One turning vector, and how many ticks it has turned:
The counts run from 0 to 414.
[109 132 125  80 126 104  67 109 110 121 148 162 166 158 132 139 118 179
 120 178  83 104 113  99 157 128 141 150 161 119 103 150 112 124 105 123
 134 129 125 137  91 111 100 181 151 144]
28
[152 134 138  77 110 112  74  98 115 143 152 145 142 193 135 153 137 165
 143 186  97 114 137 126 120 164 112 121 153  78 123 122 121  99 155 133
 132 148 165 106 104  90 108 138 136 103]
85
[127 124  78  67 109 110  69 144 102 167 111 164 143 161 139 150 122 158
 125 160 114 104 142 101 170 162 138 146 162 132 113 149 132 113 112 120
 134 147 129 113 110  98  84 175 118 128]
0
[155 164 102  57 106  84  72 128 122 141 111 152 136 143 138 152 127 151
 138 185 109 126 126  95 145 162 162 131 160 115 121 110 104 111 124 110
  94 136 149 133  93  94 104 147 120 110]
6
[115 142 127  81 133 109  56 109  97 138 140 145 144 160 122 137 146 200
 129 184  93 100 143 117 124 128 130 141 155 114 104 121 104 132 149 114
 141 154 132 113  80  86 130 142 146  94]
60
[130  91 130  96 102 134  77 129  99 151 136 162 132 157 146 150 124 146
 106 151 104  83 149 107 159 179 113 130 158  88 105 168 173 125 147 147
 139 162 162 112 119  99  91 170 131 119]
104
[128 126 134  70 102 123 105 140  85 163 121 141 134 181 151 121 135 177
 126 157 104 102 143 140 140 168 131 140 134  78 104 148 156 119 151 124
 139 147 169 101 107  95 108 176 139  79]
78
[111 118 138  94 101 127  61 102  85 180 158 153 159 135 127 123 137 161
 106 143 108  89 137 114 129 161 102 145 146  96  97 152 139 115 145 122
 170 150 152 102 107 127 117 159 129 104]
73
[143 158 117  81  67 127  48 107  94 179 121 120 138  95  98 166 120 148
 139 157  89 109  98 110 137 161 106 138 133  90 118 140 113 105 149 101
 108 125 132 147 133 123 113 172 125 119]
308
[136 152  89  66 115 110  42  90 101 152 136 156 155 117 120 147 128 160
 101 144 107 102 137  78 129 162 138 142 171 126 109 118 116 126 134 109
 103 145 131 133  90 103 128 151 113 131]
13
[ 92 130 123  98  88 122  67  93 112 144 152 130 121 111 101 165 128 160
  89 158  97  74 126 100 110 156 110 143 167 109 123 175 134 137 149 108
 137 151 140 149 104 112 126 159 144 118]
388
[137 159 104  74  83 113  84 120 105 150 104 109 101 123 114 182 128 150
 148 191  95 109 114 113 141 158 139 122 144 101 141 152 127 123 149 105
  99 139 171 157 114  98 107 143 159 121]
276
[130 144 119  72 110 118  36  77  94 145 147 129 145 119 121 161 126 130
 109 166  91  83 138  92 140 148 121 123 155 132 106 114 119 143 126 112
  97 134 135 143  79 126 138 150 128 139]
147
[124 146 149  71 113 100  97 127  98 151 148 155 171 163 146 111 135 161
 143 173  97 123 105 111 139 152 155 133 139  83  88 134 123 105 130 118
 132 142 182 115  90 118 114 170 144  98]
52
[107 133 148  83 104 119  81 104 119 139 157 135 136 171 115 151 116 177
 141 180  81 115 101 124 143 146 117 145 149  97 124 180 126  92 140 125
 151 139 154 129 116  96  94 165 152 122]
56
[125 148 122  79 113 117  88 126  97 120 117 121 112 151 116 169 136 185
 135 206  82  92 132 127 122 144 128 123 145 100 112 143 118 142 147 106
 109 142 139 138  90  97 132 159 150  91]
408
[130 142 150  74  86 138  78  85 100 160 153 130 139 146 102 139 125 163
 109 140  95 102 118 124 102 165 108 135 142  78 118 151 145 110 161 111
 118 128 169 137 116 117 124 168 118 104]
70
[ 92 120 124  78 110  97  81 117 118 159 151 164 160 159 144 135 127 154
 111 161 128  93 131 103 146 168 136 144 165 113 110 166 146 114 119 125
 164 151 154 111 101 115  85 163 138 115]
372
[150 118 117  89 109 123  78 113  93 134 132 151 157 145 130 158 120 166
 155 174  65 113  94 109 162 129 124 130 137  84 120 138 133 105 143 133
 118 140 162 142 103 106  98 175 153 160]
296
[127 140 144  99 104 112  37 111 140 153 135 125 125 149 103 152 127 166
 115 176 107  86 130 103 126 155 110 155 149 102 150 148 140 123 151 148
 121 127 130 128 123  85  76 125 163 127]
222
[128 138 140  79  90 130  86 112 129 180 134 126 170 157 125 132 124 154
  99 169 115  79 130 117 124 172 115 140 145  76 125 146 151 153 114 133
 109 111 146 148 123 137  85 176 139 138]
235
[111 120 122  88 104 123  86  99  85 133 141 143 138 108 120 141 138 167
  92 139  87  79 135  90 108 162 139 138 168  94 103 153 156 142 167 115
 122 155 178 145  85 110 125 153 147 113]
390
[109 127 125  74 106  94  70 111 107 151 161 173 170 142 146 133 119 147
 128 163 105 114 107  87 168 150 151 140 165 125 100 158 123  98 113 121
 151 151 163 121  92 115  95 155 143 134]
26
[117 155 118  66  98 101  87 134  91 162 119 157 175 107 147 123 126 144
 113 150 107  91 115  79 147 162 161 140 151 103  79 136 121 139 114 100
 108 134 137 138  84 136 116 182 127  97]
20
[149 162 140  63 103 105  56  97  88 144 127 114 127 127 128 137 130 146
 140 150  79 116 114 111 145 159 158 124 133 115 120 114 119 116 172 108
  83 132 176 139  89 104 142 141 140 106]
171
[117 147 124  80  80 100  86 132 107 167 127 143 131 110 131 124 132 153
  96 129 126 105 127  87 125 192 153 144 160  95 107 163 146 121 154 109
 116 149 163 128 106 114 101 154 123  76]
364
[127 118 102  64 117 114  72 108  98 155 131 158 145 183 151 156 117 133
 120 188 109  93 153 116 174 163 124 117 158 132 108 135 136 136  99 127
 129 147 144 118 101 113 103 176 121 134]
133
[110 145 126  73 117 100  34 130  98 143 117 123 104 126 127 141 125 163
 152 183  82  95 127 105 183 136 139 143 135 150 120 145 116 123 140 114
 127 143 125 126  97  98 120 140 152 102]
167
[113 153 139  78  89 111  77 116  95 144 123 119 105 121 107 139 139 171
 128 156  89 109 117 116 112 163 134 140 144  91 123 159 133 108 186 106
 127 156 168 126 110  84 131 135 148  73]
64
[148 119 131  98 114 121  69 108  98 126 124 140 125 129 125 148 152 172
 112 159  89  82 154 104 108 165 120 135 160  81 109 126 150 135 190 136
 112 153 154 119  88  80 129 130 130  89]
91
[112 156 100  70  80 114  93 136  95 200 107 128 148 116 137 146 127 132
 115 179 130  88 141 126 142 177 126 134 142  98 115 144 140 165 108  96
 128 137 153 140 112 143 101 163 142 105]
260
[143 137 101  72 109 102  48  87 109 139 153 167 150 105 124 146 128 155
 111 143  97 109 121  70 125 162 148 143 176 123 118 118 120 114 144 128
  95 148 147 138  83 100 114 136 131 141]
12
[118 137 135  84  94 107  79 166 123 147 107 148 128 153 131 135 118 180
 126 173 104  94 121 105 169 163 138 157 148 112 115 176 133 119 128 131
 134 128 113 126 124  91  78 181 140  96]
348
[130 139 114  84 117 103  42 101 112 141 137 159 152 118 119 138 141 176
  93 149 108  89 139  75 117 156 142 150 176 120 107 122 115 132 145 129
 116 150 118 122  81  95 115 141 126 109]
359
[115 137  98  61 121  98  87 119  96 125 122 138 117 163 129 146 126 185
 129 158  92 118 128 113 150 152 168 145 160 132 125 161 135 109 146 115
 116 150 156 128 100  68 109 164 142 113]
31
